In the rows, zero is written as 100.
Each path below is one point turned by a fixed rotation once a step. After each direction that follows a path, write how fast that rotation turns it, in degrees each step (0 if it stays still).
Each turn is a multiple of 5 degrees from 10 to 175, or 0.
Each row of a path follows its step; steps can be skipped.
Path 1:
step 0: 107  105  115  110  99  79  76  105  100  72  98  115  105  113  124  98  102  97  110  101  106  104  79  92  85  64  103  62  72  116  107  85  76  123  133  85  94  84  97  116  106  115  107  102  95  86  85
step 1: 110  102  111  99  102  60  92  74  80  100  133  113  98  79  115  87  96  89  96  86  104  136  85  92  94  105  104  72  73  97  89  75  103  77  103  91  74  118  88  94  95  98  88  111  80  111  93
step 2: 103  116  138  104  102  93  92  88  75  93  89  130  104  107  89  89  93  93  75  97  114  132  76  93  118  94  130  105  96  86  93  120  103  94  79  100  111  104  97  109  134  116  86  127  93  115  104
step 3: 98  68  91  95  85  99  88  86  104  115  107  112  110  128  81  120  110  94  72  117  115  112  93  95  132  82  101  85  104  70  72  90  126  120  82  93  94  95  90  86  116  84  90  121  92  84  106
step 7: 130  100  81  106  83  97  74  104  111  114  99  115  84  89  81  114  115  118  77  88  108  73  70  92  128  102  95  70  110  100  80  109  75  111  110  99  103  104  103  103  97  71  94  84  116  90  120
step 13: 94  97  101  113  92  102  108  99  123  93  107  116  102  115  137  119  114  95  69  120  110  110  101  90  118  112  106  106  65  108  96  92  98  103  93  97  111  119  103  114  129  107  74  140  76  84  87
step 14: 95  89  104  97  85  117  65  49  97  100  112  114  94  111  103  107  117  100  78  99  137  132  111  79  96  94  76  120  98  101  104  86  87  106  112  92  93  98  95  106  124  93  92  92  105  88  82
step 15: 127  89  125  100  121  104  70  116  102  79  120  116  107  106  93  119  101  129  68  88  107  126  96  88  110  106  92  103  93  91  106  81  99  78  76  97  89  115  89  116  101  88  116  87  129  84  111
step 24: 106  98  99  89  116  97  103  87  95  102  119  123  96  94  85  113  133  101  53  113  128  115  98  84  119  110  121  102  120  104  85  95  95  88  91  105  106  101  109  88  125  116  134  115  93  73  98
Speeds:
107  108  99  103  93  99  103  104  97  95  98  97  96  97  103  99  98  104  106  107  99  95  104  97  96  98  108  91  115  99  103  98  96  101  105  95  94  104  94  104  98  99  95  100  98  104  102 -> 35
96  93  107  99  102  102  99  95  99  98  96  91  106  109  99  108  96  108  101  96  102  97  102  105  103  102  108  97  105  94  105  97  103  103  92  104  103  99  94  101  93  100  102  93  96  104  92 -> 60
99  109  102  104  97  100  98  94  97  101  100  99  105  101  100  102  92  91  92  96  100  108  104  104  103  102  99  99  106  97  97  107  101  89  105  98  103  107  98  103  102  97  100  92  112  102  97 -> 85
104  99  106  94  99  93  101  96  100  94  105  107  100  100  93  102  105  106  101  97  96  96  94  97  95  102  91  101  107  97  107  100  102  89  102  102  100  104  103  96  108  107  102  95  95  105  97 -> 80
112  97  94  104  106  99  109  107  93  107  99  97  101  113  99  102  103  90  95  103  99  99  97  101  95  99  96  103  97  95  101  96  95  100  101  96  100  99  97  105  104  100  101  96  94  102  96 -> 140
104  102  100  98  98  93  104  97  111  96  93  97  109  101  96  101  103  97  93  102  97  96  105  101  93  96  93  95  100  104  105  102  104  109  97  96  109  103  101  94  100  94  95  107  103  104  99 -> 80
